500 stands for zero in the data rows.
Two rows play each game, the first against the second. How much does the first row win by? 20 is about a draw, 40 a big win and 0 a big loss. Wins can go round in a circle: one row can beat a second, the second a third and the third the first. Each row has two weighted sums of its numbers, A and B, taken from their middle values. A row wins by its A times the other's B, less its B times the other's A.
[487,507,286,552,526,381,540,488,567,535,413,473,577,451,587,433,496,478,527]
[436,533,618,540,570,509,519,502,338,400,367,688,530,526,530,613,482,694,276] -> 15
[306,421,391,465,626,497,394,514,676,344,592,514,491,415,516,280,436,417,622]
[401,428,692,437,615,666,478,497,555,421,637,647,446,445,373,438,376,549,393] -> 20
[405,430,477,473,409,445,632,468,418,684,383,471,562,516,516,611,620,654,465]
[517,601,404,617,594,430,595,400,504,528,470,725,575,548,457,536,391,541,528] -> 20
[774,357,500,385,283,282,638,127,439,479,611,362,497,549,517,698,696,500,244]
[449,352,507,499,559,469,535,476,557,508,503,609,577,381,394,491,476,615,410] -> 21
[679,468,441,417,244,525,502,387,461,420,496,289,453,546,606,526,633,402,457]
[383,478,572,503,623,654,400,551,600,466,628,596,446,488,455,357,469,509,563] -> 22
[413,498,546,595,618,612,406,581,538,499,540,499,461,535,462,415,544,491,582]
[388,326,587,335,693,635,269,459,530,271,760,576,446,343,408,216,380,619,527] -> 17
[545,533,528,572,445,530,518,629,420,460,595,601,439,590,546,536,375,392,538]
[588,592,361,634,592,362,641,418,482,603,400,608,681,447,425,607,449,636,454] -> 14
[602,567,546,572,597,640,406,577,504,458,505,496,540,453,462,411,549,445,431]
[534,525,438,460,360,523,478,495,507,474,496,399,480,525,569,470,599,490,540] -> 19
[449,594,725,429,639,730,432,466,633,310,823,660,322,338,274,381,287,494,463]
[675,394,394,403,335,418,541,334,524,485,477,346,426,534,584,591,619,476,452] -> 21
[524,502,371,414,310,431,621,499,371,685,381,370,528,527,575,665,601,607,480]
[444,595,515,387,312,524,502,582,338,663,336,245,476,630,557,600,644,472,614] -> 29
[385,496,648,433,676,645,290,486,562,388,600,568,579,386,405,235,425,610,630]
[494,407,530,378,433,599,392,541,461,389,610,419,333,502,564,441,487,529,524] -> 25
[472,434,508,440,641,573,279,485,569,253,694,601,439,448,517,276,315,455,613]
[611,639,228,631,524,391,648,602,494,547,364,464,632,422,556,571,429,435,487] -> 17
[532,494,553,539,518,548,464,613,377,492,444,504,583,483,517,539,471,537,427]
[473,504,614,507,431,621,410,389,554,340,723,606,305,503,487,315,416,389,530] -> 20
[426,399,396,475,447,428,499,359,650,564,442,428,560,462,504,387,684,571,522]
[478,376,442,471,613,476,510,436,641,351,592,632,486,380,463,402,367,551,489] -> 22
[343,445,673,408,542,654,413,522,491,470,605,532,424,494,408,414,491,618,529]
[548,499,308,406,408,334,591,536,392,665,258,374,531,545,584,691,696,709,505] -> 16
[553,678,399,559,530,409,630,687,432,735,455,622,556,483,408,684,303,546,564]
[500,472,432,515,424,443,526,545,539,477,444,424,496,520,677,564,423,425,494] -> 31
[587,538,285,461,375,339,619,596,355,611,382,447,553,546,581,698,478,595,457]
[426,541,463,556,626,495,585,440,464,589,514,686,689,466,360,469,392,680,528] -> 12
[432,503,560,580,614,588,449,613,487,469,528,631,506,426,429,440,399,505,488]
[462,477,266,509,518,342,569,401,637,535,465,527,689,395,471,461,430,492,435] -> 28
[639,282,477,357,426,310,603,110,437,447,602,439,508,590,522,698,630,590,182]
[580,467,503,457,423,575,405,502,473,354,586,408,366,548,626,491,504,419,489] -> 10
[393,426,544,491,654,580,431,543,584,326,658,609,433,433,499,349,342,476,548]
[436,407,590,596,523,544,476,465,532,600,455,561,466,544,436,487,605,569,481] -> 23
[500,633,414,561,617,468,566,683,458,640,465,563,580,438,424,615,345,545,593]
[433,461,616,404,478,729,421,565,482,445,598,422,429,530,468,390,505,463,536] -> 28
[558,493,433,651,519,417,546,566,562,446,459,538,485,624,654,534,453,380,590]
[533,736,282,624,563,475,537,584,511,451,404,460,574,495,641,500,458,332,565] -> 23
[677,439,398,525,291,334,639,375,532,524,427,361,538,473,560,601,623,489,360]
[427,496,511,451,443,598,405,515,520,425,559,393,472,503,520,363,507,579,516] -> 18
[536,528,258,538,455,320,650,414,530,560,358,492,675,344,475,529,503,627,439]
[553,453,557,380,319,504,530,381,450,476,484,305,422,587,608,588,604,452,397] -> 21
[606,601,469,687,489,442,529,501,553,450,440,605,436,550,620,510,537,425,537]
[646,604,419,606,578,491,494,689,460,342,427,534,500,501,586,559,354,372,530] -> 20
[434,540,557,588,627,601,602,551,530,639,483,666,579,414,264,535,425,643,476]
[491,489,577,595,647,645,420,489,597,345,602,649,422,526,421,338,426,486,549] -> 13
[372,411,393,545,620,419,446,619,650,508,533,541,479,497,564,388,477,433,596]
[555,340,646,561,441,491,340,311,595,428,505,571,535,363,392,324,631,490,459] -> 23
[640,678,670,512,700,562,409,725,470,417,500,529,445,469,456,522,324,404,473]
[547,527,468,540,467,414,564,475,444,586,297,397,701,507,466,594,575,556,421] -> 14
[401,795,345,637,630,361,558,856,475,835,207,242,654,626,604,577,653,120,704]
[583,387,443,409,318,383,610,373,515,561,440,332,490,519,551,668,705,577,369] -> 20
[540,435,436,467,355,421,573,481,469,659,362,433,511,516,510,550,665,557,417]
[306,345,526,350,484,635,397,435,622,469,508,402,523,400,461,373,582,607,529] -> 18
[617,460,495,465,292,487,487,386,567,388,545,415,368,480,623,497,543,419,527]
[459,502,585,583,541,525,466,583,420,542,385,632,574,463,413,540,455,621,414] -> 18
[504,457,488,579,575,532,452,606,462,450,479,547,467,608,545,451,440,490,560]
[524,441,570,563,529,563,511,629,467,527,509,541,460,561,492,524,485,518,460] -> 21
[230,353,609,446,569,624,342,425,627,512,496,463,553,422,368,286,592,580,521]
[686,406,442,521,362,293,587,356,502,473,480,390,540,549,653,641,561,424,409] -> 31
[482,333,535,428,389,458,523,484,511,612,437,348,491,591,521,568,677,588,463]
[553,459,267,444,402,387,513,258,632,544,413,378,581,505,488,434,753,612,523] -> 16
[524,593,628,648,469,608,623,579,484,569,628,704,382,475,390,535,416,435,442]
[333,427,344,578,534,324,547,503,633,541,405,500,598,535,615,446,543,411,646] -> 17
[580,654,530,635,429,508,690,481,496,473,449,620,338,550,536,617,445,439,456]
[289,703,530,605,564,528,387,716,514,794,346,308,560,580,521,411,685,254,714] -> 15
[557,440,469,439,355,398,553,463,388,661,382,312,512,691,610,637,689,541,425]
[327,448,629,472,577,712,364,458,569,490,549,526,476,493,416,309,511,544,564] -> 19
[457,511,564,661,566,610,529,532,625,427,527,624,385,472,450,451,518,434,474]
[363,392,560,420,619,599,509,481,594,513,536,580,473,454,375,451,476,678,527] -> 16
[506,518,653,547,637,620,435,644,576,392,595,558,407,559,434,477,383,477,562]
[484,350,455,457,510,412,432,461,591,418,562,488,474,487,517,439,494,562,549] -> 19
[564,578,363,631,475,367,646,475,445,619,360,577,631,472,488,630,536,577,432]
[625,633,564,599,550,614,421,552,464,382,483,572,537,470,478,389,496,431,519] -> 19
[399,458,654,402,522,675,397,557,498,466,624,388,411,505,448,385,505,510,552]
[604,540,434,569,517,443,512,605,440,528,435,520,548,623,587,585,396,387,503] -> 20
[443,438,541,474,667,599,387,556,569,389,595,605,502,340,491,319,388,493,506]
[566,405,257,487,367,236,641,333,524,580,453,406,640,465,521,582,571,600,435] -> 13
[715,318,454,347,312,255,679,87,451,517,607,349,551,579,447,717,698,573,113]
[477,466,672,561,659,650,435,615,530,380,671,670,436,464,380,482,324,465,463] -> 15
[442,442,495,546,468,367,422,362,521,568,429,432,626,501,531,415,577,551,565]
[450,357,491,451,529,460,443,458,613,419,563,496,464,481,524,434,512,536,565] -> 26
[431,512,588,353,415,701,373,507,435,506,559,322,464,511,490,439,533,565,536]
[405,444,477,549,572,490,548,553,537,562,418,551,509,577,485,570,531,497,560] -> 25
[540,530,690,542,555,671,529,489,566,350,741,690,322,462,386,436,315,421,498]
[574,410,326,452,333,401,640,379,546,580,366,318,519,493,507,608,736,598,387] -> 17
[406,520,554,446,418,662,413,582,472,452,650,447,421,594,422,449,456,552,543]
[436,493,773,419,633,738,85,536,485,247,556,529,608,273,294,156,395,571,668] -> 26
[530,544,489,570,414,406,632,450,493,609,349,460,563,593,585,612,663,548,471]
[405,505,586,326,414,652,335,454,487,430,647,385,427,547,502,367,483,581,670] -> 21
[560,452,638,606,439,439,664,541,459,645,355,377,556,606,521,708,656,454,400]
[563,420,621,589,526,534,313,317,505,443,399,488,738,407,359,235,633,547,498] -> 15
[528,544,467,582,606,565,531,611,432,474,521,619,526,485,490,491,385,475,426]
[541,581,573,645,537,603,483,462,528,438,540,681,417,485,464,424,517,498,518] -> 20
[335,442,497,458,566,488,380,431,668,404,609,464,498,407,638,310,461,370,594]
[571,891,449,582,554,475,544,727,381,778,262,224,546,576,540,607,564,133,560] -> 35
[445,471,629,426,720,642,215,554,550,313,558,524,620,399,405,213,393,586,569]
[493,509,516,489,492,463,546,567,377,516,492,585,509,513,508,609,343,581,504] -> 23
[465,537,397,472,382,455,522,525,452,575,423,480,522,570,614,535,515,515,574]
[348,443,563,424,444,588,351,491,468,550,499,352,519,594,592,427,625,501,620] -> 29
[660,403,398,518,430,317,570,394,595,428,477,399,465,499,599,593,526,478,502]
[679,578,341,590,486,389,698,560,416,513,361,479,595,586,621,624,449,379,462] -> 29
[564,518,720,578,561,615,433,468,422,370,551,688,393,439,455,528,472,586,499]
[562,453,513,397,326,517,449,469,367,489,524,334,454,600,623,546,581,432,534] -> 15
[473,562,549,515,439,546,576,653,353,643,429,521,455,604,506,623,482,521,562]
[467,407,638,521,612,609,198,425,571,434,448,557,689,387,386,221,545,574,586] -> 18
[509,362,600,378,358,527,461,411,507,508,544,385,448,535,486,568,603,533,442]
[355,494,552,484,505,592,435,497,486,536,537,589,559,492,411,419,523,657,585] -> 20
[608,387,355,396,300,378,639,369,535,581,415,318,495,580,542,658,723,579,360]
[394,314,415,416,602,467,440,425,674,374,591,579,507,358,419,258,435,588,551] -> 21
[475,501,596,580,571,607,466,622,474,451,601,637,458,398,484,457,390,450,479]
[558,382,470,446,428,481,457,434,548,551,445,312,462,602,565,524,648,527,446] -> 22
[292,485,366,558,522,380,465,611,612,541,466,394,496,544,719,386,577,298,641]
[528,662,550,612,608,565,473,701,473,610,455,511,523,529,487,546,415,402,597] -> 15
[490,594,432,542,430,498,550,557,410,570,430,510,537,522,552,552,462,524,500]
[412,409,583,493,513,535,499,582,469,618,453,499,507,523,472,553,588,573,486] -> 21
[457,577,684,401,708,710,417,470,613,331,723,687,397,446,272,342,327,530,545]
[270,670,262,559,414,279,546,659,456,690,240,301,569,590,820,513,706,379,800] -> 21
[644,562,669,612,585,622,351,494,426,370,622,638,465,459,441,414,468,473,538]
[539,530,615,567,557,517,403,461,385,390,442,713,484,557,538,566,421,640,443] -> 18
[640,586,319,453,302,410,548,474,299,582,449,343,588,630,616,629,545,548,514]
[466,461,563,484,485,535,457,522,556,344,592,456,339,490,615,451,408,343,547] -> 26
[999,514,494,678,68,137,802,107,460,352,467,663,331,321,538,799,656,227,0]
[585,415,443,438,346,506,498,484,393,506,437,300,466,559,600,533,669,501,442] -> 8
[629,454,323,509,409,240,641,372,519,560,427,404,637,476,584,595,517,495,414]
[425,364,415,468,581,485,550,463,642,403,601,582,514,353,465,377,448,559,506] -> 25
[500,624,494,583,563,560,519,667,418,563,472,550,560,479,439,541,415,496,524]
[598,510,536,545,357,364,595,361,371,514,293,418,629,455,501,676,579,536,245] -> 17
[510,402,670,406,452,565,348,460,495,361,648,538,344,462,513,386,488,525,553]
[571,821,400,568,530,450,555,714,407,835,284,270,588,556,504,648,527,155,567] -> 29
[582,553,515,574,612,596,432,565,501,452,470,467,572,536,483,427,511,381,453]
[569,402,371,437,341,414,542,380,574,487,445,374,455,487,562,496,622,500,413] -> 22
[417,447,402,452,513,481,527,574,509,507,518,604,442,416,481,445,455,620,587]
[543,567,321,470,496,424,475,520,417,521,455,478,549,647,637,542,417,434,544] -> 22
[480,573,616,519,514,595,518,637,387,517,541,570,446,529,442,580,418,542,544]
[426,470,650,475,679,688,398,536,622,377,688,545,406,443,426,333,443,454,538] -> 22
[444,452,619,618,537,635,510,556,513,493,499,559,426,521,415,519,520,528,466]
[386,376,537,406,615,571,404,474,645,363,574,469,455,356,467,372,492,549,499] -> 12
[527,375,474,433,496,469,426,409,581,342,633,505,371,526,599,391,440,404,526]
[624,597,363,553,529,455,615,635,395,530,380,527,528,560,591,634,462,412,425] -> 21
[442,478,521,536,513,481,569,563,467,618,381,514,514,584,533,602,562,490,550]
[649,317,520,319,340,402,549,247,431,491,545,391,476,558,539,676,639,520,274] -> 26
[517,482,506,511,492,459,553,541,469,611,432,472,485,636,571,557,645,567,540]
[473,596,750,351,654,621,361,425,496,268,848,711,341,455,316,409,223,559,465] -> 18
[470,370,403,493,571,428,546,385,658,449,536,571,485,382,443,412,486,581,448]
[417,567,576,589,624,631,404,627,576,508,514,447,497,547,494,435,506,338,598] -> 12
[519,526,420,305,330,468,495,449,366,672,455,280,568,567,468,644,571,593,494]
[565,487,513,556,522,564,462,620,387,446,523,503,500,525,534,520,464,496,507] -> 20
[478,522,566,522,525,608,411,567,495,397,578,621,463,454,491,306,420,479,522]
[561,476,548,645,533,484,532,596,500,425,477,582,417,520,578,553,449,417,539] -> 20
[487,366,676,356,531,628,288,492,433,344,654,559,370,474,509,316,466,557,519]
[437,769,385,384,337,393,423,586,425,555,393,156,463,488,668,528,568,265,614] -> 29
[581,475,409,529,429,457,621,469,527,637,321,415,520,576,532,600,678,571,412]
[670,320,484,320,389,342,552,127,539,543,560,297,538,574,453,609,727,550,256] -> 19
[459,555,398,485,459,520,502,559,493,569,414,470,556,480,534,511,527,565,527]
[508,554,357,452,436,399,528,541,437,618,419,446,541,526,603,530,510,585,544] -> 15
[632,562,641,587,547,642,515,454,515,357,605,673,381,544,403,462,401,460,493]
[333,456,452,558,714,368,405,670,708,532,594,520,502,466,569,318,467,291,685] -> 19
[551,509,709,583,537,664,514,472,574,379,748,650,340,476,347,402,338,415,512]
[481,409,338,446,386,296,626,392,556,554,417,375,570,450,586,536,567,546,496] -> 33
[486,529,555,533,605,583,492,638,473,382,583,629,466,449,429,450,342,481,547]
[535,478,441,580,560,396,620,557,517,609,408,597,612,402,416,597,439,523,418] -> 19
[544,533,657,508,545,634,448,578,535,357,735,609,342,456,476,487,330,430,508]
[590,571,426,583,631,445,529,624,484,479,473,549,545,525,567,531,382,412,512] -> 20
[546,574,387,456,373,408,616,627,385,591,407,444,510,552,578,631,508,532,515]
[480,543,438,559,652,486,629,460,531,578,449,725,660,457,389,550,363,663,489] -> 13
[400,566,535,491,664,658,460,608,486,482,545,637,586,425,331,409,352,565,476]
[460,507,476,507,392,470,641,672,389,602,489,643,328,550,512,661,403,494,595] -> 15
[589,562,303,421,321,378,559,584,371,659,330,360,521,577,601,638,592,552,485]
[424,399,567,517,489,505,531,469,394,616,492,601,522,559,453,595,556,614,506] -> 25
[562,396,475,385,326,403,582,409,485,634,454,394,491,513,512,661,640,592,406]
[420,282,624,386,651,583,360,433,583,316,687,619,443,363,389,263,415,514,494] -> 24
[483,482,466,536,432,477,513,491,458,556,403,487,549,489,497,548,568,536,462]
[502,459,457,531,507,440,609,601,571,469,450,511,446,451,541,573,418,476,507] -> 19
[327,508,428,503,424,402,499,491,570,649,404,391,586,552,603,423,606,462,675]
[476,497,627,534,555,631,449,589,472,388,632,646,462,398,507,360,402,466,495] -> 23
[290,416,658,453,749,596,462,537,337,257,436,659,514,472,488,643,344,928,218]
[492,515,569,661,594,650,570,444,667,431,532,646,465,493,401,454,555,471,411] -> 30
[485,420,325,487,380,312,623,418,550,594,386,395,564,441,547,582,601,517,417]
[436,850,295,411,292,406,499,598,335,684,287,167,474,493,765,564,607,144,703] -> 3
[448,369,386,426,436,448,531,619,517,493,537,561,453,401,475,439,473,600,526]
[604,538,531,666,535,491,479,478,545,407,514,571,422,573,559,450,486,356,544] -> 16
[400,407,365,516,419,380,559,504,573,581,377,468,500,489,606,472,598,555,504]
[488,747,454,648,554,501,574,756,441,694,292,395,517,619,573,645,541,347,660] -> 20
[575,633,597,380,652,570,398,617,527,390,668,584,422,332,281,518,155,433,448]
[574,454,491,459,377,568,493,440,572,437,510,470,420,499,558,497,577,473,397] -> 21
[463,529,572,392,625,562,444,491,636,251,856,671,302,346,378,351,171,405,456]
[418,584,542,558,575,595,485,603,418,570,445,574,611,475,392,503,460,576,519] -> 18
[507,379,559,533,644,417,457,445,499,476,515,628,567,477,491,459,385,554,459]
[537,408,541,567,526,470,602,462,468,490,606,727,441,506,450,591,269,525,483] -> 23
[636,443,465,454,265,438,542,425,427,474,506,266,453,550,588,549,654,442,478]
[371,537,695,347,606,718,250,496,462,341,684,528,445,453,471,257,378,571,601] -> 25
[495,530,484,459,652,629,437,583,513,418,595,614,483,396,497,433,334,483,495]
[456,532,639,470,509,603,487,589,382,506,568,550,504,520,463,561,384,572,507] -> 10
[423,391,572,469,459,606,540,486,539,683,405,414,493,552,422,566,724,619,473]
[477,460,556,579,552,472,650,563,522,508,559,707,431,403,425,637,345,574,461] -> 18
[567,570,598,631,497,560,537,533,435,428,609,729,364,511,483,520,366,438,520]
[570,643,351,602,634,531,490,641,503,413,456,536,548,419,487,479,363,396,517] -> 20
[456,443,531,542,649,572,525,572,645,340,615,650,463,322,400,433,331,437,419]
[513,453,499,509,448,454,604,633,452,627,450,573,409,524,464,671,454,578,452] -> 21
[855,555,356,662,275,273,697,257,439,477,458,588,513,567,592,680,647,436,179]
[533,654,592,552,634,587,470,633,422,518,583,552,523,460,486,534,313,484,531] -> 39
[473,467,452,484,590,420,585,516,555,555,402,545,605,498,514,555,440,528,520]
[490,574,607,548,576,624,407,554,495,338,603,641,438,477,494,379,381,503,529] -> 19
[533,458,537,539,544,488,505,504,561,309,678,673,290,463,527,507,222,400,496]
[456,533,474,449,381,365,654,439,453,701,384,358,552,596,559,696,679,570,564] -> 23
[554,445,443,524,434,433,480,448,557,394,450,495,417,496,616,532,496,437,533]
[537,370,508,397,411,521,483,470,476,481,538,381,420,607,544,558,576,505,498] -> 19
[391,369,676,472,535,599,432,460,524,587,529,477,489,632,415,477,647,615,598]
[418,527,406,484,566,449,500,456,517,560,446,546,690,441,424,432,448,616,490] -> 20
[582,443,482,546,573,470,563,575,526,391,521,628,419,441,489,540,342,446,425]
[366,399,496,429,556,495,396,458,603,399,587,470,489,552,632,350,476,430,528] -> 20
[378,503,656,463,541,668,358,527,549,377,622,386,386,497,444,424,467,346,577]
[515,448,425,405,558,513,386,481,519,343,596,529,504,455,546,371,346,518,569] -> 13
[999,517,432,635,49,55,822,35,477,350,481,682,392,341,587,804,678,174,0]
[340,442,542,391,522,613,361,479,537,454,541,403,485,499,481,342,514,576,654] -> 11
[442,486,521,432,301,572,425,536,355,493,674,457,373,699,488,504,423,590,596]
[451,706,447,414,375,451,420,629,423,608,382,212,431,437,644,561,575,341,565] -> 15
[573,471,230,413,327,254,716,359,457,642,337,381,563,477,579,716,627,621,453]
[720,577,94,401,306,222,698,253,499,506,419,375,582,453,533,711,649,591,310] -> 18
[537,470,372,497,365,427,551,392,486,588,381,407,529,557,610,550,670,529,455]
[375,418,651,470,644,653,472,545,494,466,584,570,467,503,395,459,407,608,530] -> 20
[501,501,472,625,597,502,443,564,577,396,537,535,505,518,611,454,418,391,576]
[497,465,404,553,493,398,583,510,535,552,357,518,598,490,542,558,515,531,456] -> 20
[481,409,536,568,568,409,495,401,581,511,442,582,609,462,447,454,509,624,473]
[374,452,421,493,604,468,477,395,643,537,461,561,673,386,457,343,511,706,545] -> 30
[497,503,427,515,337,462,517,467,465,569,403,472,483,592,564,514,585,496,550]
[509,707,334,558,595,435,455,597,648,354,489,468,510,416,612,479,367,257,568] -> 20
[446,538,619,500,484,497,462,482,348,574,342,434,693,528,550,534,569,573,435]
[470,488,455,453,588,549,412,496,588,279,672,533,456,425,589,381,326,402,530] -> 19
[265,415,515,511,492,503,445,525,614,551,478,399,509,522,529,358,581,476,572]
[615,638,537,563,610,596,490,553,470,357,590,585,509,547,456,461,385,448,523] -> 25
[673,576,547,663,364,385,598,398,405,445,281,590,634,449,471,538,563,540,344]
[473,425,598,573,548,520,593,610,457,598,421,539,463,541,425,603,523,511,486] -> 14
[597,501,541,612,452,434,607,480,332,498,451,685,547,578,531,661,482,569,325]
[496,505,504,545,579,446,538,488,462,585,369,489,615,536,518,575,487,544,463] -> 21
[608,393,433,517,396,321,558,267,589,479,469,400,569,455,508,544,635,520,393]
[442,475,519,490,426,570,525,537,368,665,456,456,520,553,523,562,624,548,481] -> 9
[403,326,481,391,669,516,509,397,606,429,616,581,570,386,351,419,395,640,440]
[443,360,688,357,539,663,302,492,430,391,679,521,399,467,452,341,483,601,562] -> 22
[493,595,420,548,500,494,527,635,388,488,506,569,536,489,513,534,373,543,491]
[551,479,546,497,366,468,540,480,453,610,374,434,507,584,568,601,634,527,510] -> 25
[500,484,490,589,418,482,575,588,433,619,380,483,481,580,573,628,617,525,499]
[574,482,377,480,392,227,631,249,565,515,444,334,620,527,654,598,589,497,481] -> 17
[506,459,424,360,363,446,599,474,421,670,403,293,585,478,490,636,584,607,401]
[590,624,290,462,299,420,574,518,337,588,431,360,589,578,571,658,500,525,488] -> 17
[508,611,656,519,656,641,403,449,624,276,757,665,386,432,428,333,332,408,528]
[615,635,545,615,522,594,610,558,492,465,604,647,482,477,400,513,385,416,494] -> 23
[470,388,600,420,428,562,431,475,537,503,473,370,475,554,499,481,586,521,427]
[469,536,498,584,421,511,624,734,415,550,522,638,350,432,479,563,421,451,525] -> 19
[427,351,426,464,455,402,499,379,623,544,442,394,506,503,570,431,677,590,544]
[960,426,569,514,422,370,592,223,481,301,646,765,242,491,622,693,541,372,199] -> 21
[387,470,508,539,504,552,497,467,484,556,490,581,538,484,442,443,605,641,535]
[293,403,452,494,622,529,332,493,606,365,602,500,501,464,498,282,435,486,642] -> 23
[594,723,492,584,565,546,489,705,455,634,407,400,483,515,493,593,445,259,522]
[447,821,388,613,674,468,526,846,471,924,218,270,632,629,544,610,637,140,667] -> 13
[632,587,285,435,269,317,607,524,326,657,360,429,573,625,655,704,534,583,468]
[713,508,464,570,335,318,783,336,464,632,419,415,544,670,536,736,715,455,364] -> 5
[615,712,378,598,611,488,621,655,510,475,524,619,490,476,503,564,265,342,515]
[479,561,462,554,465,489,580,620,431,570,429,553,514,470,478,583,443,538,496] -> 20
[491,499,536,482,404,511,562,583,405,564,476,520,445,640,531,636,435,541,606]
[404,384,652,541,559,546,459,480,546,525,549,584,454,508,415,464,489,586,508] -> 10
[539,495,785,602,717,698,537,583,596,584,537,575,484,525,257,480,570,560,478]
[434,576,545,574,607,662,458,580,575,475,508,522,478,551,440,383,484,427,573] -> 12
[389,461,398,460,422,443,531,561,568,562,454,499,415,469,597,512,526,512,615]
[619,559,271,431,377,371,566,547,394,635,353,405,582,531,584,631,528,567,448] -> 9
[417,499,591,364,615,722,438,478,592,393,697,509,440,396,370,320,400,479,513]
[475,521,462,498,439,432,554,455,524,603,374,451,551,520,575,552,598,561,550] -> 16
[637,556,401,685,467,378,606,521,401,551,378,633,617,573,541,604,499,499,423]
[413,361,587,455,520,548,407,257,568,556,457,516,711,453,356,364,754,645,403] -> 8
[460,489,690,399,452,548,324,515,452,394,674,369,318,600,612,406,476,276,598]
[666,481,426,416,255,465,577,514,370,541,427,329,449,569,550,647,637,519,451] -> 15
[224,335,633,406,715,583,271,359,637,425,657,515,521,524,394,203,535,625,619]
[445,484,494,403,592,591,448,497,508,364,688,600,406,400,495,343,316,473,562] -> 13
[481,430,319,469,455,408,485,323,628,551,397,475,627,436,499,389,685,654,560]
[346,430,482,469,511,544,458,587,523,529,497,429,487,480,494,444,520,496,541] -> 20
[631,395,469,463,379,472,471,317,511,477,500,364,416,603,579,547,654,491,457]
[405,514,430,491,404,371,729,517,441,817,264,358,588,630,630,688,742,582,644] -> 15
[591,461,372,545,557,397,654,557,485,584,408,523,577,500,498,566,467,516,387]
[274,490,501,501,558,507,396,521,615,480,532,447,490,502,516,318,538,352,583] -> 8
[441,509,348,441,559,444,478,466,504,539,440,490,676,462,452,414,444,647,541]
[625,501,701,592,419,393,557,334,361,441,271,664,632,510,471,580,542,603,258] -> 12
[429,419,392,476,385,387,540,404,592,543,389,425,474,519,567,487,650,553,540]
[441,568,427,512,490,481,514,592,414,574,447,548,548,581,574,501,441,500,607] -> 18
